grid =
[[125 125 123 136 133 122 123 124 123 139 129 116 132 128 124 101]
 [128 129 129 125 126 130 128 128 129 126 127 132 126 128 128 106]
 [128 129 128 129 130 127 128 128 128 129 128 149 128 129 128 116]
 [129 128 129 127 126 129 130 129 129 126 128 150 128 127 129 112]
 [126 127 126 131 131 126 125 126 125 132 128 114 130 128 126 125]
 [127 126 126 131 130 126 127 126 126 131 128 128 129 129 126 117]
 [129 129 129 127 124 128 129 130 129 125 128 124 128 126 129 138]]
Rows and columns are numbered from 0.
What is the top-right entry? 101
What is the entry in row 0 and column 1? 125
What is the entry just right of the largest entry? 128
What is the entry at row 1, column 0? 128
What is the top-left entry? 125
The entry in row 1 and column 2 -> 129
What is the entry at row 0, column 2? 123
What is the bottom-right entry? 138
The entry in row 2 and column 1 -> 129
The entry in row 2 and column 0: 128
The entry directly above the largest entry: 149
What is the entry directly below the smallest entry? 106
The largest entry is 150
The entry in the bottom-left corner -> 129

[[132 129 127 127 153 130 132 132 129]
 [128 131 131 130 116 127 126 126 127]
 [128 131 132 130 133 127 126 129 131]
 [127 128 130 132 119 130 128 126 126]
 [131 129 127 126 125 127 127 127 126]
 [131 131 130 127 123 126 126 127 127]
 [132 132 130 127 151 127 129 131 131]]
Rows and columns are numbered from 0.
Find the top-left entry.
132
The entry in row 0 and column 2 is 127
Find the entry in the top-right corner.
129
The top entry of the column that holds the smallest entry: 153
Find the entry in row 2 and column 0.
128
The entry in row 0 and column 1: 129
Find the entry in the bottom-right corner.
131
Find the bottom entry of the column that holds the largest entry.
151
Find the entry at the centre.
119
The entry at row 1, column 2: 131
The entry in the bottom-left corner -> 132
The entry in row 1 and column 1: 131
Find the entry at row 2, column 2.
132
The entry just left of the largest entry -> 127
Find the entry directly above the centre entry.
133
Find the entry just right of the centre entry.
130
Find the entry in row 2 and column 1.
131
Find the entry just left of the centre entry.
132

m =
[[142 125 128 113 133 145 136 130 127 128 127 129 113 141 129 123]
 [142 127 129 107 120 145 134 132 116 143 127 129 112 142 127 120]
 [144 132 125 115 122 157 149 133 123 137 122 130 106 127 138 115]
 [145 124 128 117 123 145 139 124 115 129 125 142 120 133 138 124]
 [133 126 127 114 119 144 135 134 129 134 124 131 109 136 135 119]
 [133 123 124 120 124 148 133 130 128 128 121 130 102 137 132 122]
 [140 123 135 114 119 147 133 135 129 134 122 135 121 128 130 122]
 [143 123 129 116 122 145 138 127 128 135 132 131 108 141 129 119]
 [146 129 127 111 121 150 145 127 125 139 123 135 110 131 136 113]
 [142 122 129 116 121 148 139 124 115 133 125 133 112 131 139 123]
 [143 123 130 116 126 146 141 127 117 127 125 136 118 127 139 125]
 [140 126 130 118 126 139 144 127 120 133 131 129 108 142 125 119]
 [139 122 127 112 119 147 130 139 131 133 122 137 122 128 131 126]
 [138 122 123 120 127 148 132 131 131 127 120 130 105 141 132 124]]
Counting starts at 0.
The bottom entry of the column that holds the largest entry? 148
The entry just right of the smallest entry? 137
The entry in the bottom-left corner? 138
The entry at row 0, column 1? 125
The entry in the bottom-right corner -> 124
The entry in row 2 and column 0? 144
The entry directly below the smallest entry is 121
The minimum: 102
The entry at row 0, column 2? 128
The entry at row 2, column 1 is 132
The top-left entry? 142
The entry just left of the largest entry -> 122
The entry directly above 102? 109
The entry in the top-right corner? 123
The entry in row 1 and column 0? 142
The entry in row 1 and column 2 -> 129
The entry in row 1 and column 1 is 127
The entry directly above the largest entry? 145
The entry directly below the largest entry: 145
The bottom entry of the column that holds the smallest entry: 105
The entry at row 2, column 2 is 125
The top entry of the column that holds the largest entry? 145
The entry just right of the largest entry is 149

[[132 131 117 143 143 130 130]
 [125 133 132 126 119 115 134]
 [134 131 127 126 137 143 133]
 [130 127 122 125 135 147 133]
 [122 128 129 128 123 133 126]
 [130 128 124 139 141 131 129]
 [134 129 129 114 131 141 130]
 [123 134 132 132 117 117 137]
 [123 127 134 136 137 135 143]
 [122 128 129 122 134 132 132]
 [121 152 117 135 129 137 119]
 [123 146 118 139 130 135 125]
 [127 118 132 131 119 130 128]]
Counting starts at 0.
The entry in row 1 and column 0 is 125
The entry at row 0, column 2 is 117
Which number is the entry just left of the largest entry?
A: 121
The entry at row 1, column 1: 133
The entry at row 0, column 1 -> 131
The top-left entry -> 132
Which number is the entry just right of the largest entry?
A: 117
The maximum: 152
Which number is the entry in the bottom-left corner?
A: 127
Which number is the entry at row 2, column 0?
A: 134
The top entry of the column that holds the smallest entry: 143
The entry directly above the largest entry -> 128
The top-right entry: 130
The centre entry -> 114
The entry directly below 115: 143
Which number is the bottom-right entry?
A: 128
The entry at row 1, column 2: 132
Which number is the entry directly above the smallest entry?
A: 139
The bottom entry of the column that holds the largest entry is 118
The entry at row 2, column 1 is 131

data = 136,124,128,125,129,125,129,137,131,105,129
Read off the entry just right of the smallest entry.
Answer: 129
Read off the entry just left of 128.
Answer: 124
The entry just left of 124: 136
